One turn or mirror swaps these rows in pairs. Which row does each one swap with?
gim: [ 20 -16  22 -29 -30  19  -4  -5 -10   0  29 -13  -1 -17  16   4   1 -19
  13  -7   3]
kasor: [  5 -12 -10  -5 -33  -4  16  -7  18   4   9 -27  -9 -10 -12  -5 -19  12
   8  18   7]
Musi: [  8   9 -12  18  -4  14  27 -21   2  -8  20  -2  -6  -7  11   4 -30  -6
  27 -35 -14]
vafal: [ 16 -14 -17  11 -34   2 -23 -14   0  10  10 -34 -11   9  13  15  -9   6
   6 -12  51]
ravim: [  1  16  -5  10 -20  -6   0 -21  -6 -10  17 -54  -7 -12  -9   3 -23  20
 -15 -22 -12]
dano: [ 14 -14   8  -3 -12   9  -4  -9  -1   0  15 -22 -10   4   3  64  -1  -7
  11 -17   9]
melu: [  5  -4   0   1 -15  -4 -10 -15 -22 -31  12 -27 -27   5  33  45 -15  -9
  10 -22  12]
telum: [-26  19  13  12   2   6  -1   2   6  -2  11 -32   4   7   1  10 -33   9
  -2 -39  10]
mivot: [ 12 -24 -24  23 -27 -13 -23 -28   7 -13  18 -33 -11  25   5   0  -4   3
  16 -35  27]
zivu: [ 17 -17 -14   6 -36  18 -20 -13   8  13  16 -38  16   6  16  10 -16 -14
  16 -23  41]
numu: [ 13  -9  15   4 -18   1  21 -14  -5   8   5 -28  26 -15 -18  32   5   2
   8 -16  11]
ganen: [ 25 -29   6 -15 -44  12  -7 -10 -11   8  41 -31 -13 -11 -10   9  -9 -16
   1 -20  24]
domi: [ 14 -15  12 -11 -19   2  30 -15 -10 -13  21 -30  -3   3  15  52  -9  14
   6 -19   5]
Nesab: [  1 -32  -5   9 -33 -11   0   0  -8  -2  -2 -26  -3  39  -9   9  -4  -8
  19 -51  17]
nefan: [  7   9   6  14 -19   3  22   0 -24  19  -6 -31   7 -21  -6  -1 -12  13
 -10 -25   2]
feto: [ 28 -23  20 -24 -26   9   8  -7 -29  12   9 -18  -9   5   6  -6   6 -18
  -3  -3   2]
tur: [ -2 -13  17   0 -18  -2  13  -2 -22 -16   4 -18  10  15 -31  -3   3  -2
   6   9   9]
gad: [  2 -13  -6  -3 -17   2  -7 -16  11  -2  20 -23   6  -1  23 -34  -3  18
   9 -50   6]
Numi: [ 13 -17  -1   3  -2  12   5 -21  10 -36  14 -23  26  -2  14 -11 -12 -13
  14   3  17]
nusi: [ 13 -12  10   8   2   1   3 -13  19 -40   7 -34  -5  12   8  -7 -11 -23
   9   9   7]
Gini: [ 13 -17  13   6  -9   4   7 -13 -27  26  48 -37   2   2  16   8 -41  10
  12 -15   5]
tizig: [ 10   3  21  -1  11   5  20 -13 -17  -4   5 -36 -21  -2   5  -6  -5  -9
   2 -18 -33]
Sagun: [  6  -7  -9   9 -18   9  23  -6 -15   3   4  -6  12  15  12   4 -10 -28
  29 -53   9]
golo: [  6  -5  -1   5 -14   5 -31  -6 -18   3  20 -34 -17   0   6 -33 -29  16
   2 -37   3]
soz: [-17 -35  -5  -3 -16  -7   4  -5  14  -7  28 -25 -26  27  18  -1 -22 -14
  30 -23  26]
nages: [  7  -7 -10   8 -34   1  -4 -17 -10   4  14 -25  -9   1 -20  11 -36 -12
   1  22   7]
mito: [ 19   1 -20  -3 -27   5   2 -17  -7 -16   6 -24 -21  11  -1  12  -8  31
  10  12  11]
tifuz: [ -3 -15  15   5   6   1   3 -11 -39 -15  24 -25   4   0 -22 -27  -1   6
   9 -28   9]
siku: [  4 -23   9   4   8   7 -19  12  12 -10  19 -43 -32  29   3   7 -24 -15
  14 -20  11]
Fori: [  4 -24 -13   7   5  16  14  -3 -11   3  19 -28 -14   9   9   8  -1 -50
  23 -26   0]
bof: [ 12 -16  15   3 -10   2  25  -9 -35  18  21 -35  32   2  -5 -12  -9   4
   5  -8  10]
Nete: [-15  10   5  13   8 -11 -15 -18   7 -18   9 -36  13  22   7   6 -19  23
  -2 -23  -2]
nifo: [ -3 -17  20   3  -4   4  32 -11 -31 -12  19 -29 -11  21  30  12  -3 -18
  14 -48   9]
vafi: [  1   6   6  22   3   4 -11 -19   4  -9  11 -61 -12 -11  -6  10 -10  16
 -10 -16   0]
bepop: [ -6 -19 -23  17   8   1  26 -31  14 -14  16  -6 -14   0   9  -6 -25 -14
  20 -22   5]
Let: [ 11 -25 -23   3 -29   9  15  -4  -4  19   8 -10  -4   9  17   5  -8 -12
  25 -43  36]
Befu: [  4 -14  -7   3  -8   4   0 -12  -7   3  -1 -11 -10  19  10 -37   2   0
   1 -52   9]
med: [ 14 -21   9   5 -19   1  20 -10   2 -26  15 -23 -17  -8   2  39  -4  -3
   7 -58  10]
Diven: [  5  -4  -5  -1 -12  -1  -2 -14 -39  23   9 -22 -31   4  24  13  -8  16
   6 -47  10]
Fase: [-21  -1  16   3  -6 -13   4 -11 -11 -13  10 -24  28  26  21  11 -16 -10
  20 -46  19]
zudul: [-10  -9   4   9  -2 -19  -7 -13  15 -18  24 -35 -19  -9   4 -13 -21  28
  -7 -12  23]
Lutu: [-16  20  31  -2 -24  -5  -1  -8 -20 -14  22 -41   8   3  -1   0 -26  14
 -13 -19  10]
kabe: [ 11  -5   7  -8 -41  -3   1 -12  17 -13  23 -28 -40   3  16  32 -12 -20
  12 -11  11]
rugul: [ -1  -6  -8  -4 -19  -6  -3 -19   5 -40  21 -13   1   5   6 -37 -21  -4
   5 -33   6]
fezef: [-20   6   1  11   7 -15   0 -14  -9   6  -4 -41  15   8  15   0 -17  22
  -1 -37  12]
zut: [ -1 -15   5  -4  -5   2   0 -10 -23 -27  36 -25 -32  -1  15  38 -17 -18
   8 -38  13]
Sor: [ 26 -10  -3  -6 -50  -3   5  -6 -29   0   2 -26  -7   9  -1  11  -7 -20
  20 -48  -8]
Zazak: [ 25 -32   4 -20 -23  -6 -16  -3  -3  -3  21 -27   5  -8  20   7  -3 -11
  -2  10  -9]
segi: [  5  -7 -32   7 -18 -10   6 -14 -33  11   9 -35  15   4  14 -17 -12  15
  -1   0   2]
keki: [  5 -12  14  -4  -6   3  27  -5  -6  -2  16 -33  21   7   3 -30 -16 -11
   7  12   3]
zufas: [ 32 -18   5 -14 -22  23   9 -21 -20 -23  27 -17 -32  -5   7   6  -1 -12
  22 -18 -12]
Sis: [ -5 -39 -19  22  -5  -7   4 -29   4 -19  25 -26 -21  29   0   1 -30 -11
  17 -30  18]
Konum: [ 13 -12  12   5 -17  -3 -18  -9  -6 -23  19 -22  -5  -2 -13   4 -11 -25
   6  26   5]
tev: [-14  -2 -19   6 -12  13 -22 -23  16  -3  24 -16  -9  11  15 -15  13  -3
  13 -35  16]
Por: [  4 -19  -2   0 -29  -3   4 -19 -13  34  29 -39  -3   4  12   9 -40 -10
   7   9  14]
disu: [  9  -9  15 -11  -9   8  25 -13 -12   1   4 -28  -6  -2  11  50   3 -22
  14 -16   1]

Diven is swapped with tizig
Konum is swapped with mivot
disu is swapped with fezef
med is swapped with Lutu
bepop is swapped with Por
nusi is swapped with vafal
gim is swapped with gad
golo is swapped with zufas

